Rotation paths and how fast each direction turns (degrees a step):
Each turn is a multiple of 5 degrees from 10 to 175, or 0.
Each row of a path follows its step; steps can be skipped.
path 1
step 0: [-10  -1  16  18  11   5  30   8  -6  15 -26   8   5  -2   8 -13 -18  20
   3  -8  20  -3  13 -10  11  26 -16  11  -6 -14  -9  -1 -12   0   8  16
  18 -20]
step 1: [ 23  -2   4  -3 -10  -5   7 -11   1  16   3   4 -12  -8 -10 -15 -26   4
 -33   0 -21  -7 -31  21 -26  -5 -12  27   2  -1  -2 -13  -7  10 -19  -7
  -1  -4]
step 2: [ -4  -1   2 -22   6   6  15  -4   8  -1 -21 -14  -4  12  13  10  20  13
 -26   5 -23   5 -11 -12  -2   0 -13 -12  -3 -18 -19  28 -13 -30  22 -10
   8   7]
step 3: [ 11  -2  10   4 -16  16  -2   1  -3  13 -22  14  18   8   0   8  -4   6
 -13  -2  14  10   9  12 -10 -16   1 -23 -19 -21  20  14  -2  36 -13  -9
 -19  20]
step 4: [ -6 -22   7  35  -7  -1   0   7  11  17  21   2 -10  26  32 -20  -2   3
   2  -7   2   2 -12 -16  17  -9 -14   1  13 -22  -1  14 -16   5   4  12
  14 -10]
step 5: [ 11  26   1  18 -13   0   6 -11   7  -3  27   0   3  -1 -20   0  -2   6
 -26 -30   4  -3  15   3 -19   0  -1  16   6 -21 -24  -9   3   0  -5 -20
   9  24]
step 6: [ -3   8   3   0  -5  -8  19  30  -9   1 -11   2 -13  -4  11  -6  31 -16
  -4   9 -13   7 -25  -7  -6 -19  -3 -10  -1  10 -16  14  18   3   2   5
  29  31]
step 7: [-12  -8   4  14 -10  -1  -9 -10   2 -17 -24  -9 -17  10 -11  29   7 -26
  -3 -17   6   2   9  18  21 -19  -2  17   0 -22  20   0   5  12   6 -12
 -14  15]
step 8: [-23   9  11  26  25  10  17   6  -3 -13   6  -2  -5  23   7 -37 -16 -13
   5 -18   7   4   7  -2  -9  -4 -10 -21  -6   4  15 -10  -5  -4  14  24
   3   7]
step 9: [ 30  -6   7   9  -6   0   4 -15   5  11  -4   6  -4  -5 -27   1 -28 -31
  13 -19   7   5  -9   1 -18   0  -5  18  23   9 -22   3  11   4  21 -12
  11  -3]
[  1   2  -2  -4   4  -8   0  -2  10   8   7   1  -1   3   3  -5  -5   0
   1  -6  -3   0  -5   5   1   4  -2  -1  -3  -2   3 -14  -2  -6   6  -4
   0   5] -> 100
[ -4   7  -3  -3   5   1 -10  -2   2   0   1   2  -6  -1   9   8  -2  -5
   0  -4  -4  -6  -1  -5   0  -6  -7   7   7  -5   0   4  -3  -2  -1  -3
  -3  -6] -> 135
[ 8  3 -6 -2  4  2  2  1  2 -2 -1  1 -6  0 -2  9 11  0 -3  9 -6 -7 -4 10
 -4  3  1  1 -2  1  2  1 -1 -1  4 -1  7  5] -> 85
path 2
step 0: [ -2  11  -9   2   6   6   8  12   6  16   7   4 -18  -6 -18  10 -11 -28
  -7   0  -8 -25 -25  -3 -10  12  13   7   8  12 -15 -18  -1   9  -1  19
  -1   1]
step 1: [ -2   7  12   0   0  -1   7 -13  -1  -6   3  11  18  -3   3 -10  27   2
   1  18   2   5 -31  -5  -5  18 -21  22   9  -2  31   4   9  -3  -6   2
   5  12]
step 2: [ 20  13 -12  21  14   3  14   1   4  12  -4   3   9   7 -21   2 -11  -4
  21  -2  23   2   4 -13   4  16  10 -10  15  22  -7  -8  -5  18 -11  -9
 -15  12]
step 3: [ 14  -2  17   0  11  -4  12   4  -5 -18 -11 -12  -8  18  22  16   8   1
   6  -8   1   9 -22   6   5   8   5  10  -7 -27  14  -6  21   0  -5 -20
  -1  14]
step 4: [  8   3   2 -20  35  12   4  -1  10  12   7  18 -10  -4   4   8   0  -9
  10  -7  16 -13   6 -17   5 -21   4 -14   6  18  -9  -2   4 -22  -8  -4
 -17   5]
step 5: [ 12   6 -11 -12   1 -18  -3  -3  -9 -10  -4  -1  13   8   1  -3  -1  27
   5 -26  -3  -2   2 -17   5 -11  -9  29  -8 -10  15  16  27  -2   9 -12
  12  -1]
step 6: [  0  -1  -8  -9  -2  35   3   7   2 -10 -12  15 -11  -5 -13  19  -9  -4
   6  -3   7 -32  24  -9   7  -4  13   7   1  -1 -23  -6  -8   8  -6   4
  17   4]
step 7: [ -2 -12  -5 -12 -13   0 -11  11  21  -9   4  -4  14  -3  21   3   4   0
 -17   6  -1  -1 -21 -12 -13 -12 -26  28   7 -17  -1   9   1   7  -6 -17
   5  -7]
step 8: [  5  18 -31  10   9  18   5 -18   9 -12   0  15  17 -15  -2  -8 -16  -6
   8  12 -14  10  13  -9  -8 -13  -1  -9   9   2 -22  -8 -10   1  -8  12
   0  12]
step 9: [ -7  -1  -5  -3   0 -26  -2   2  -8  -6 -15  -3  15 -10  10  18   5  -6
   9  -8  -3  19 -18  12   5  14 -10  15  -9 -20 -16  -8  14  24 -10   5
   2 -21]
[ -5  -1   8 -12   0   3   4   3   3   2   8   6   2   0   4  -3   2  -5
  -5   6  -1  -2  -1  -4  -1   2  -7  -1  -8   0  -2  -1   0   2   6  -3
  -8   5] -> 115
[ 8  0  3  3  7 -4  1 -8 -1  3  6  6 -2  6  7 -1  5  0  0  1  3  2 -3  0
  1  3  4 -6  0 -6  4  1 -4 13 -4  7 -4 -2] -> 45
[ 3  6 -8  2  0 -4  3 -1  2 -4  2 -6 10  4 -1 -4 -9  2 -3  2  4  4  3 -4
  1  0  8  0 -9  3 -1  3  3  4 10  4 -1  7] -> 120
path 3
step 0: [  8  -4  -3 -11 -21 -12   7 -13   4 -20 -20  -9  13   8  -6  22 -28   8
  -4  -4  -9  12  26  16  21   9 -13 -11  -2  22   4   7  20   3 -12  -3
   9   6]
step 1: [-12   7  -5  -8  27  -5   8   2  24  26  -1   1 -13 -15 -21  -9 -24  27
  16  -2   2 -27 -10  11   5  17  -1 -10  18   5   0  -6   8  -1   2   1
  11  -2]
step 2: [-24 -15 -12   4  -5 -13 -12   1 -19  27  -2  -8 -12   8   3  10  -7  -4
 -21 -18  -2  12 -11  13 -19 -25   7   5   0  33  -1  -9   8   5  -6  -7
  14  -7]
step 3: [ 11 -21   9 -13  -2 -26 -17   1  13  -8 -16 -17  -1  12  -7  14   2  15
  -2   7 -24   0   8 -21  15  -5  20  -5  25  -3  -6  -3  11 -17 -22  -3
 -10  12]
step 4: [-15   1   3  -9  11   3   5  22  -5 -15  -6  14 -10  10 -16   1   3  19
  23  -8 -14 -18 -21   4   4   6  -8  22  -9   6  10 -39   3 -12   6  -8
  17 -14]
step 5: [ -2   7  -1   0  -6 -28   5 -27 -32   0  13   7   2  21 -11   3 -19 -14
 -29  -9   2   5  -7  14   4  -2 -13   0  14   7 -18 -14  15 -18   8  -9
 -14  -2]
step 6: [ 19  17   3 -34   0 -10 -24   0  20  -8 -26   7 -12  -9 -10  18  -8   2
  15  -5 -10  -3   3  27  17   2  10  -3   6  12  -9  19  -3  -1  -5 -10
 -13  -9]
step 7: [-18  12   7   8  32 -15  14   6  -4  -9  13  -1 -17 -17  -6  -7 -15  17
  -9   4   5   0  -4  11 -14   9  21  15 -15  16  17  -1  17 -16 -16  -7
  18 -13]
step 8: [ 20 -13  -4  -6   9 -18 -13  -1   3   5   2 -12  -7  26   9  19   0  -3
 -37  -6   1 -14 -39  -6  -4 -10  -5   2   3  16  -5  14  15  -6   9  12
   0   6]
step 9: [ -5  -3  -1 -12   3 -17  -8  11  11 -27 -19  11 -20  -1 -11 -18  31  -7
   9  -3  -4  -2   6 -17  11   7   2   2  19  34 -11  -1 -12 -10 -16  -1
  -7 -12]
[ -4   0  -1   4   4  -1   7   3  -9  -3   6 -12   2   0  -1  -5   2  -4
   0  -2  -4   5   7  10   0  -6   0   8  -2   8   2  -2  -4  -1   3   2
   3   0] -> 140
[-8  1  1  5 -1 -1  0  6 -3  5  1  3 -5 -6 -3  1  5 -6  4  1  5  0  1  0
  0 -4 -8  2 -5 -6 -4  2 10 -6 -6 -3  8 -7] -> 135
[  0   1  -1  -3  -3   5  -2   5  -7   1  -6   3   1   1   0  -1   2   4
   1   0  -6   5 -11   0   7  -1  -3   5  -2   4   5   8  -3  12   2  -7
   4  -6] -> 160
[  2   4   1   0  -2   7   3 -11  -1  -4  -1  -1  -2   4  -5  -2  -3   2
   8   0  11   2   1   9   2   4  -3   1   2   2 -11   0   2   4   1  -9
   2   2] -> 70
[  9   0  -5   3   0  -2  -5   0   2  -6   6   0   0   3   4  -1  -2   0
   3  10  -6   0  -1   3  -3   2   0   8  -2  -3   4  -5   8   7 -10   0
   5   5] -> 95
[ -3   0  -9  -3  -3  -5   4   3   0   4   3  -2  -1   6   4  -3 -10  -7
  -6  -5   6  -2  -9  -2  -2   2   3   7  -1  -8  -6  -2  -7   2   0  -1
   5  -1] -> 120
path 4
step 0: [  5 -14  17  26 -14  -6  20 -10  -9   9 -12  15   7  -2 -22  -5   0   4
  -9 -20   5   0   9  -5  -8  27   7 -15 -28 -25 -13 -24  -6 -22 -14   3
   3  10]
step 1: [  9  12 -15  -6   5  11  21 -20  -3 -20  12  24  12 -23   1 -23  12  -6
  -7   9  -2  31   8   1   9 -10  -4  11 -15 -18   0 -22   4  -9   9 -25
   5  12]
step 2: [  6  13 -30 -13   4 -21   8  -3  -2 -10  -7  14 -21 -15 -16 -20  -9  40
   0   3 -10  -3  17   1  15  -5   6  -4  17 -12  -3 -10   7  17  10  25
  18   3]
step 3: [ 25   1 -33   6  -5   6  15   0  -3   3 -12   0   6   4 -11   3  23   3
  -5  14  10 -12 -16 -15 -18 -19  16  -1  -7   5 -11   3   8  -1 -26  39
  -1  17]
step 4: [ -1 -19  -4  -1  -3 -15   7  18 -10   8   7   8  -7  14 -14 -12  -4   0
 -25  13   8   3  -4  -7 -23  -7  21  25   3 -12 -44  -7 -15 -21  -7 -20
   3   5]
step 5: [  2  -5  20  -1  -1  -6  31   6   6  -3  -6  26   6   2   7 -34  13   8
   9   0   1   4  16   1 -32 -21  11 -24  15 -16  12 -12  11  -3  -1 -24
   3  -9]
step 6: [ -1  15 -10  -5 -13  -2   1  17   9  -2  -4  37  -8 -12  18 -31  13   8
   3 -20 -34   1 -14 -25  13   1   3   4  -7 -23   7  13 -12  -4  -7  11
  -2   9]
step 7: [-15  17 -10 -17  -2  -3   7   6  -3 -15 -10  13 -35  -7 -19   1  18   2
  20  14  12  -6   2   8  -2   5   3  10 -20  -6 -11  28  14   6 -26  -3
   2  32]
step 8: [ 15  10  18   6  -9 -14   3 -17   2 -13   1   3 -16  24 -20  -3  -2   3
 -17  -3 -13 -15  -1   6 -35  11  13  27  -8 -14  -4 -24  24  -6  -7  14
  -7  19]
step 9: [ 23   7  -7  20   0   5  -7   7 -25  -8   6  17   9  -8  -8  -7  -7   4
  -4  15   1  37  -2 -29 -28  -1   9   6   2 -21  10   2  26  -2   7 -19
 -13  -7]
[ 8 -4  0 -4  8  2  2  2  9  9  0 -2 -5 -2  2  5  2  0  1  3  4 -9  4 -5
  2  4  1  5 -8 -6 -3  8  2  3  0  6  4 -1] -> 90
[  2   5  -2   9   0  10  -7   0  -1   0  -3  -2   6   2   4  -2   8   2
  -9  -7  -1   1  -3 -10   4  -2  -1  -1  -7  -1  -5   2   3  -2  -1   0
  -6   0] -> 130
[ -3   1  -3  -1   4   8  -5  -4  -2   6  -1   6   6   1   4   0   3   1
   5  -4  -5   5   3   6  -1  -3   3   1   4 -14   3   2   0  -1   8  -2
   8  -5] -> 85
[ 1 -2 12 -2 -1  8 -1 -2 -1 -2 -2  2  7  3 -7 -3 -6 -4  2  2 -2  4  5  2
 -1 -1 10  6 -6  3 -8 -1 -2  6 -5  3  0 -4] -> 90
